In the rows, zero is written as 128.
Each path is a new rotation, seen through one point. The rows after it are directions, each followed by how far the rotation turns it, in deg/step (0 if it stays put).
Each turn is a multiple of 5 degrees from 10 to 175, or 0.
Each row of a path follows its step; steps can be skipped.
path 1
step 0: [127 130 124 130 109 131 124 136 115 125 136 117 137 147 131 135 119 127
 123 132 146 120 129 126 133 127 122 132 136 134 142 134 137 121 120 129
 119 114 139 138 143 126 117 138 121 130 137 123 122 128 122 126 126 125
 135 138 128]
step 4: [143 118 134 127 123 128 117 116 120 139 135 129 125 145 132 124 118 135
 117 147 127 132 134 126 139 122 126 126 136 121 121 128 133 125 117 133
 124 132 144 121 130 129 131 126 129 146 136 122 135 138 126 124 119 131
 125 148 124]
step 7: [140 125 137 125 121 140 126 131 116 118 130 132 133 142 119 131 110 124
 123 137 135 130 128 117 152 111 110 133 124 131 122 128 128 129 129 131
 136 131 141 121 119 133 123 130 131 142 131 131 135 124 135 129 123 138
 136 129 128]
step 10: [129 129 132 125 118 130 131 126 123 131 137 123 128 146 125 125 118 135
 119 141 131 111 130 130 149 121 127 136 119 128 124 127 144 118 115 128
 120 133 135 118 125 128 144 131 126 150 132 120 134 135 129 127 126 130
 128 135 121]
step 13: [135 134 128 128 125 129 132 129 116 112 141 122 134 144 123 127 107 127
 130 137 144 129 119 115 143 122 113 134 122 139 126 117 127 125 121 119
 120 122 135 131 125 129 130 136 135 135 132 122 136 130 129 134 116 127
 139 119 126]
step 15: [131 115 115 105 133 125 121 118 130 128 140 125 128 140 121 133 131 137
 126 129 141 139 140 128 139 131 125 132 137 124 125 133 126 129 121 131
 126 122 134 115 130 133 136 128 127 144 125 121 128 136 118 123 115 137
 145 137 136]
step 19: [118 117 127 134 114 129 124 128 118 125 135 122 141 138 124 126 115 130
 129 137 141 137 124 120 143 135 125 138 137 141 123 124 132 129 122 119
 119 114 135 124 129 132 130 132 141 123 126 111 129 135 135 131 111 124
 137 114 126]
step 20: [130 121 130 136 114 131 107 126 122 126 136 131 127 141 143 128 116 131
 125 137 133 123 143 131 134 122 116 129 134 131 128 129 121 133 124 127
 128 129 146 130 129 130 125 116 127 156 132 131 119 120 121 121 120 132
 134 132 122]
step 26: [127 134 122 127 123 123 121 130 131 124 140 128 128 138 130 131 122 127
 119 141 140 121 139 129 146 121 115 136 128 134 141 128 132 131 124 126
 125 126 131 123 126 123 140 128 120 157 128 124 115 122 120 125 113 137
 140 126 121]
[124 126 125 128 129 128 128 126 123 126 128 125 127 127 126 130 131 129
 130 125 129 128 128 128 129 127 127 126 127 125 126 128 125 127 134 122
 129 127 127 127 130 127 128 127 128 129 124 128 128 128 124 125 129 128
 125 133 127] -> 115
[127 127 129 128 127 126 124 126 130 128 126 126 127 127 131 126 126 131
 132 131 128 130 128 130 132 129 131 131 126 127 130 125 125 133 125 126
 124 128 125 128 127 126 129 124 127 129 126 132 128 130 128 126 125 128
 128 129 130] -> 65
[126 129 125 130 126 129 130 121 129 130 125 130 128 127 127 129 129 129
 128 129 126 125 127 127 125 125 131 127 127 128 129 123 127 127 125 128
 129 130 129 126 129 132 131 130 127 129 128 124 126 130 132 129 128 129
 127 132 131] -> 55
[131 125 128 129 130 126 131 127 128 130 129 129 130 123 127 129 126 125
 129 129 133 129 126 128 130 128 129 129 126 126 129 131 130 125 130 131
 130 131 127 130 128 126 128 126 132 131 127 128 132 131 127 130 127 128
 129 131 133] -> 125
[126 132 132 129 127 129 132 125 126 125 130 131 128 129 130 129 126 129
 125 129 129 126 127 129 130 126 130 130 126 131 128 128 131 132 127 127
 131 126 128 130 130 129 127 129 133 129 127 131 123 130 123 129 126 127
 125 129 127] -> 110
